Each path is a new rotation, seen through one point. The rows after it are directions, each followed by how far the rotation turns it, in degrees a step (0 if it stays put).
Each turn is a multiple of 5 degrees from 10 to 175, or 0.
Each row of a path follows its step; steps can be skipped.
path 1
step 0: [ 24  14  -4  13   2  40  -7   3  23  -6  -8 -20   9  -7 -14  33   6  -4
 -15  -2   2  -5  -4   2 -19   4 -10 -14  24  -7  -9 -14  24  35  -1 -33
  37   6   9  20   6 -10 -18   9  17  -7  27  14  -9   9 -22 -14]
step 1: [ 22 -15  -9  -3   3 -39  16 -10 -12   6 -32 -13  30  26  -7   8 -21 -17
  17 -21  -6  35  -9  -2   6   9 -15  -4  12  20 -17   2 -27 -11  10 -21
  27   9 -17  -5  -3  -8   8 -14 -28  11 -19 -12 -13  13  11  -4]
step 2: [-25  -6  -8  13 -31 -21 -23 -12  -3  -2   7 -15   3  -6  23 -24  14  -8
 -14  10 -10  -8   2  20  15  -3  15 -43  25  -6 -27  -3  12   8   6   7
  -9 -17  -6  15   2 -21  35   1  27 -15  13 -38   4  -2  -5   2]
step 3: [  4  -8  15  -8  12   1  31  -8  22  -6  27  -7   8 -14  12 -17   5  20
  30   1  10   7  12 -19  -1 -46  -6 -13  -8 -17  -4  35   6  -6   5 -10
  25  -5  22   4  20   4 -32  -3  -5  16 -14 -23  27  12 -20   2]
step 4: [-18 -10  21  21  28   9 -10  22  17  11 -14 -29   4  -8 -33 -13 -39  -6
  -7  18   7  34  19  -4  10  -9   7  14   0  18 -22 -17  18 -17 -15   4
 -18  30   5   7  -5  26  19  18  12  -6   1   5   1   8   5   2]
step 5: [  9   0  -7  -1 -12  23 -18  -5  12  29 -20  15 -15 -23  -7   5 -10  -1
 -39 -16  13  -2  13  -8   6 -19 -47  -6   8  -1  -6 -21 -34  36  17 -27
  -5 -21  15 -28   1 -20  -8   1   3   7  -6 -13  -4   0  -6  13]
step 6: [ 28 -12  15  -4 -10 -16  16  -3  -7  -5   1   1  10  27  -8  13   9  -6
   0 -12   3  25   4  43  12  -2  10  -8  12  15 -12   6   8  19 -17   5
  16   2  30  23  38 -24  -9  13  -5   2  13  29 -37  26 -10  -8]
step 7: [-10 -13 -34   9  28 -43  -6  -9  -6   0 -26  -1  15  22  20 -20  23 -19
  -5  10  -1 -13   2 -13  19 -20  16  20  27  -7  -6   4  12   9  15 -43
   8  -3  -8  -7  -6  10   8   1   7 -15  -7 -13   1  15  27  15]
step 8: [  6  13 -11  11  13  19  -4   3  26  10  28 -15   1   0   6  -1  11 -31
  15  13  24  -1 -25   7   0 -14 -14 -61  12   5  12 -13  18 -10 -11  -9
  19   0  -4  16   4  -5  18   4  15  12  -1 -13  17 -14 -41   2]
step 9: [-27 -13 -15  -3   0  19  16   1  -6 -13 -18 -16  29 -19 -18  16 -20  20
  18  -3 -15  19  29  -8  16   0  -5 -13  -4  27 -40  15 -12   4   4 -11
  20  14   7   5  20  27  -6 -32 -21   6 -11  -2  22  -1  -1   0]
Speeds:
[ 3 -2  5  4 11 -2 -2 -3 -3 -7 13  7  2  8 -5 -5  6  3  1  8  1 -2  1 -5
  2 -3  7  0 -4  2 -1  0  2 -2 -7 -9 -1  1  8 -4 -9 -7 -2 -6  7 -2  3 -5
  1 -2 -1 -3] | 85
[ -5   8  -1   4   1  10   1   4   7  -6  -2  -7   4  -5  -4   0  -2  -3
   0  -6   5   3   2   0  -3   7  -5   1   0  10  -4  -9  -5  -3  -3  -8
  -4  -2   2  -4 -10   6 -10  -3  -5   4   9   1  -3  -5  -3  -1] | 80
[ -3  -9   2   1  -3   2  -9   8  -2   0  10  -7   0   6   2   3  -4  -4
  -2  -1   3  -1  -9   3   0   1   5  -3   2   4  -2  -5   1   5  -7   8
  -4   4   1   9   0   4   0  11   2  -3   6   0  -2   2  -5 -14] | 170
[  6   3  -2 -12  10   1   0   2  -1  -5   2  -6 -11  -1   2   1  -2  -9
  -4   1   0  -6   4   1   2   3   1   0   9   0  -4   1 -10  -6   3   1
  -4   1   4  -3   3   3   9   2   5   0   7 -10  -1  -3  10   0] | 130
